In the rows, 128 means zero.
Which row each row swaps with, under one turn or mirror:
The rows were stretched afterwards, more along some directions than others.
suviv: [117 133 128 132 121 128 112 129 124 115 134 103 160 153 124 128 125]
zuvab: [140 114 128 117 155 107 123 150 133 119 106  77 171 146 140 106 113]
rav: [179 150 139 107 159 124 148 140 148 135  92 129 178 108 138 102 129]
voka: [142 149 120 123 171  88 149 139 125 126  91 120 147  96 144 106 123]
seb: [113 119 128 109 136 143 120 123 120 109 135 116 170 132 129 101 119]
bedi: [124 127 145 117 138 117 141 145 153 152  94 131 124 120 100 146 117]
Buzi: [145 132 141  99 148 149 151 135 129  92 116 106 179 111 168  89 144]
leda: [142 155 120 131 131 154 139 125 102 119 122 128 175 130 118  93 153]
liv: [149 124 148 113 124 165 120 145 110 113 117  61 188 160 127  70 139]
rog: [173 141 135 103 132 130 159 147 126 115 106 114 154  94 125 103 120]
Nomi: [132 114 144 111 127 177 120 132 116 117 131 116 168 161 119 110 135]
gefa: [142 125 136 119 161 110 120 161 128 126  89 105 184 126 146  91 128]
Fadad: [134 115 147 120 158 141 132 147 131 107 139 118 188 129 152 104 131]
pef: [164 121 145  99 137 130 140 158 115  88 104  79 181 109 152  62 129]
panu: [130 125 137 107 155 102 158 147 125 114  94 115 134  85 160 113 123]
fava: [180 147 129 120 139 139 148 164 133 122 118  99 193 119 124  73 154]
Bivak: [156 142 145 104 150 146 157 140 146 129 114 145 147  96 132 106 134]
Tupup: [186 135 138  95 129 164 143 156 117 118 143 123 184 123 109  81 154]
vilo: [108 122 133 133 145 145 124 119 125 123 126 109 165 160 134 124 123]
tevop: [135 135 117 146 121 128 131 144 121 127 132 112 157 137  92 128 134]
zotu: [143 138 128 132 125 139 137 163 140 146 116 104 175 150  94 123 160]
veli: [162 156 130 125 144 157 142 133 123 116 132 132 163 132 148  98 161]
did: [132 136 137 137 154 115 142 150 139 147 100 151 128 113 116 155 132]
lur: [165 145 127 122 145 111 135 136 124 110 113 101 149 117 143  83 117]
ruz: [134 158 136 124 134 157 140 130 124 140 128 128 153 120 120 115 143]
luzi: [147 131 129 128 145 115 128 166 142 149 119 163 135 114 128 138 125]
Roso: [136 147 122 136 145 155 125 145 121 143 101 117 171 146 102 128 158]
vevaz: [152 157 134 130 161  96 140 157 137 148  87  98 156 104 138 105 124]
baper: [134 137 124 125 121 139 147 133 109 106 112  94 178 121 140  92 143]
Rekik: [130 137 107 136 129 115 125 135 143 135 139 140 148 126 123 136 111]
dup: [136 129 145 127 150  97 116 162 133 130  96 114 144 131 141 130 122]
goli: [121 130 122 120 148 122 125 135 125 135 101 111 131 120  98 135 112]
Kol: [131 109 137 128 145 121 119 156 112 120 117  84 166 154 125  99 118]
visuf: [149 107 152 123 141 129 119 159 117 101 125  92 193 131 133  75 110]
povu: [178 152 134 106 146 149 169 157 131 123 113 128 172 102 141 112 161]
salo: [128 125 148 104 161 132 136 132 139 123 104  85 155 132 159 109 124]

vevaz pairs with ruz
Tupup pairs with rav
seb pairs with gefa

Which row each row swaps with, under one turn or mirror:
The rows were stretched afterwards, more along some directions than others.
vap: [142 144 111 151 122 110 160 137 142 136 141 140 114 124 156 115  99]
Nas: [ 91 124 108 117 119 141 147 120 144 144 125 151 118 134 125 114 174]
linu: [150 117 162  68 130 129 131 111 106 150 149 158 128 107  89 157 134]
mizu: [138 122 154 122 129  98 147 139 155 155 150 160 135 144 135 104 125]
poz: [153 144 112 155 125 115 149 135 149 135 142 122 121 126 153 112  96]
talu: [109 144 116 129 100 153 145 112 104 119 145 108  98 109 121 152 140]
besir: [141 128 135 103 113 145 136 128 122 129 157 146 115 106  95 118 134]
Zage: [149 146  99 148 126 130 118 196 145 125 152 115 115 114 148 103 109]
dibed: [146 146 127 134 131 103 153 120 142 150 133 140 132 127 142 124 113]
Zote: [124 131  89 144 101 112 171 158 132 124 150 139  93 117 146 129 141]
litub: [130 118 156 103 134  84 152 133 140 168 146 176 130 115 130 133 148]
vazot: [152 129 138  92 136 148 141  97 130 130 154 127 118 113  96 143 106]
meli: [141 165  90 160 128 128 121 183 136 129 154 127 106 116 146 103 120]
pof: [131 113 153  91 130  87 160 142 151 174 162 176 131 116 125 138 137]
Bepup: [142 137 137 104 135 151 134  95 129 111 150 113 105 113 103 156 105]
goga: [144  95 156  70 124 146 125 124 116 153 151 155 139 114  89 152 130]
bafeg: [ 87 112 109 109 119 141 141 118 144 145 133 152 121 129 121 130 183]
nulu: [114 147  92 138 104 109 175 156 139 114 155 144  85 107 149 136 150]
Gazod: [123  95 155  95 135 100 146 144 156 165 151 174 137 119 121 138 150]
Dut: [108 126 118 118 112 148 144 105 122 110 150 112  94 115 108 157 151]
kimat: [112 145 133 127 142 161  95 126 146 113 144 118 123 122 108 128 140]
Vebu: [157 143 104 152 126 143 115 193 130 125 148 108 113 123 153 120 100]
Riz: [113 146 131 134 140 155  92 121 154 115 145 109 129 123 111 115 141]
bom: [108 102 112 108 131 119 161 182 144 143 153 115  76 112 146 140 146]
zan: [140 140 116 140 121 104 156 130 130 145 131 135 128 135 144 116 102]
Sifa: [101 118 111 103 116 141 148 122 144 139 128 152 119 127 132 138 182]
Das: [107 157 125 137 135 158  96 126 149 114 143 105 115 132 113 118 143]
Simu: [110  98 111 104 122 125 152 180 135 150 149 116  89 109 140 154 151]
fad: [131 127 129 100 139 126 147  96 133 114 158 132 107 127 108 139 116]
tivub: [151 137 129 111 137 150 129  96 142 105 157 110 109 119 106 142 106]
kebo: [140 143 100 153 129 130 120 196 143 125 149 117 111 120 155 106 103]
mik: [120 140 135 131 147 162  95 123 149 108 149 106 118 129 115 137 138]
teg: [123 127 137 126 125  96 157 153 164 139 155 159 111 109 127 111 153]
mav: [151 131 136  94 141 136 140  98 125 124 159 125 110 115 108 147 109]
kizi: [157 116 154  83 130 132 135 127 133 132 167 151 122 133 101 125 115]
Dofud: [144 144 107 148 128 135 118 199 134 131 149 115 111 115 150 115 104]
Kiveg: [137 154  92 158 123 127 125 201 145 127 155 114  99 125 159  97 110]
nuz: [143 120 158  66 120 140 132  98 114 161 153 165 145 118  81 150 131]
Nesu: [121 162 131 130 142 161  90 127 134 117 146  93 110 113  99 144 137]
laso: [142 134 127 130 135 104 162 126 156 152 145 147 125 122 139 118 113]
bup: [112  96 119 107 122 127 155 171 133 152 148 108  88 110 159 156 149]
Novuf: [113 144 131 130 141 164  91 123 144 112 139 105 125 125 110 129 130]

Dofud pairs with kimat
teg pairs with besir
Sifa pairs with bup

Which row each row swaps with, under one turn or mirror:
The rows were stretched afterwards, more along some directions than others.
kora: [160 135 110 138 141 152 126 113 128 149 118 142 135 176 121 102 119 166
 119  87]
Dukos: [118 163 136 140 143 108 145 110 121 117 133 128 129 123 141 131 114 121
 149 120]
Fodo: [146 143 115 113 136 161 126 119 115 143 125 108 111 182 147 135 111 170
 123 104]
Dobu: [153 139 136 131 129 127 132 126 128 150 126 111 126 168 130 126 134 174
 127  99]
fon: [160 142 146 141 127 143 128 147 111 142 127 117 136 147 143 132 134 176
 143 107]
Kipa: [154 140 130 138 120 138 117 119 125 152 127 110 119 154 127 128 154 165
 131 102]
zeri: [156 138 140 121 133 138 113 118 130 149 125 112 132 166 125 127 145 169
 129 102]
Zese: [117 134 132 107 123 131 125 120 107 104 106 134 141 129 167 144  94 128
 128 161]
Fol: [115 165 138 123 155 143 136 128 101 133 117 134 127 117 138 138 110 136
 141 114]
zumin: [168 118 113 148 129 148 121 127 113 156 122 123 137 162 120 118 136 170
 113 103]
kelid: [134 119 135 109 136 149 114 118 131 131 128 118 131 167 147 136 133 169
 155 102]
bodo: [158 146 132 131 139 146 122 136 112 153 128 118 121 169 132 130 134 165
 132  95]
Tadak: [113 159 108 129 156 137 137 148 104 120 133 146 119 124 134 138 105 128
 142 124]
kufe: [133 122 129  96 126 118 123 129 133 114 115 149 145 134 152 126 117 117
 115 134]
kagog: [132 134 119 123 112 138 119 135 129  96 115 102 111 149 146 170 131 121
 131 108]
dobik: [148 133 127 124 117 126 110 125 142 105 121  95 116 140 140 169 122 116
 126 115]
Tis: [147 140 130 114 147 158 127 135 125 134 104 126 130 158 141 138 120 175
 145  93]
tulup: [138 117 123 132 110 112 125 138 115  91 137  92 101 127 149 178 134 127
 128 121]
Mil: [126 127 124 112 122 127 111 114 119 112  85 155 147 154 159 121  99 124
 133 143]
lesa: [114 144 145 138 148 139 153 136  86 134 117 148 116 119 132 115 127 128
 137 123]
mib: [144 140 140 138 110 119 118 130 123  95 120 100 117 118 153 180 133 126
 140 126]
nug: [112 144 137 116 155 132 140 124  99 132 115 147 137 119 138 144 103 144
 160 138]
Gupi: [157 133 123 132 105 116 116 132 117 105 119  93 101 141 149 165 135 118
 110 121]
meb: [111 120 129 110 129 126 115 127 129 119 115 159 149 148 160 117 120 129
 128 144]
Vamu: [144 136 131 138 104 131 118 130 129 104 123  97 114 129 128 161 127 112
 121 118]
forek: [138 138 119 117 108 118 128 131 107 124 109 139 145 143 154 112 123 138
 111 134]
Ferov: [119 134 126 102 128 130 125 160 114 107 111 161 141 139 159 143 110 120
 134 151]
Legor: [160 124 115 145 104 127 104 101 119 116 133  90 120 132 131 159 139 132
  98 118]
Bam: [137 146 120 134 177 138 124 120 121 133 140 130 142 133 130 114 116 132
 124 127]
toli: [108 126 129 120 113 118 130 147 118 102 120 136 136 140 161 130 121 112
 123 151]
Zafof: [156 138 125 119 115 107 112 116 136 110 133  94 104 149 139 167 116 113
 110 128]
kone: [133 138 121 132 156 120 133 129 102 137 143 109 126 117 134 128 137 135
 126 134]
Gevo: [ 94 167 129 139 129 141 135 133  98 132 116 145 120 103 115 138 134 123
 158 132]
zuzok: [165 152 146 114 138 139 119 123 128 154 123 114 136 173 127 124 124 161
 132 102]
lem: [109 149 143 138 149 122 148 156 106 133 125 143 125 108 128 128 134 126
 159 131]
pigel: [164 148 126 144  95 115 126 117 102 120 112 103 106 128 130 171 133 124
 112 126]
Getan: [106 142 129 107 121 142 130 137 108 110 106 153 142 171 174 117 100 133
 131 136]
Fufem: [115 156 135 143 133 111 145 134  98 124 116 139 108  97 135 143 122 111
 157 133]
tal: [105 144 139 127 163 135 135 140 115 112 114 135 136 102 138 135 127 111
 158 126]
vif: [ 96 138 114 105 110 129 133 132 122 107  88 143 139 162 170 130 104 131
 139 138]
ber: [160 144 114 145 106 129 131 115 121 110 130  91 108 123 134 144 131 124
  81 100]
Sefut: [126 134 131 141 120 119 144 136 105 111 106 142 125 136 169 130  97 109
 114 144]
nube: [153 136 118 144 117 133 138 145 103 107 127  85  98 112 136 166 141 136
  92 113]
doto: [101 137 137  91 114 136 125 121 141 101 110 168 139 156 165 116  96 118
 153 134]

Kipa pairs with kagog
Dobu pairs with Vamu
zuzok pairs with Zafof
zeri pairs with dobik

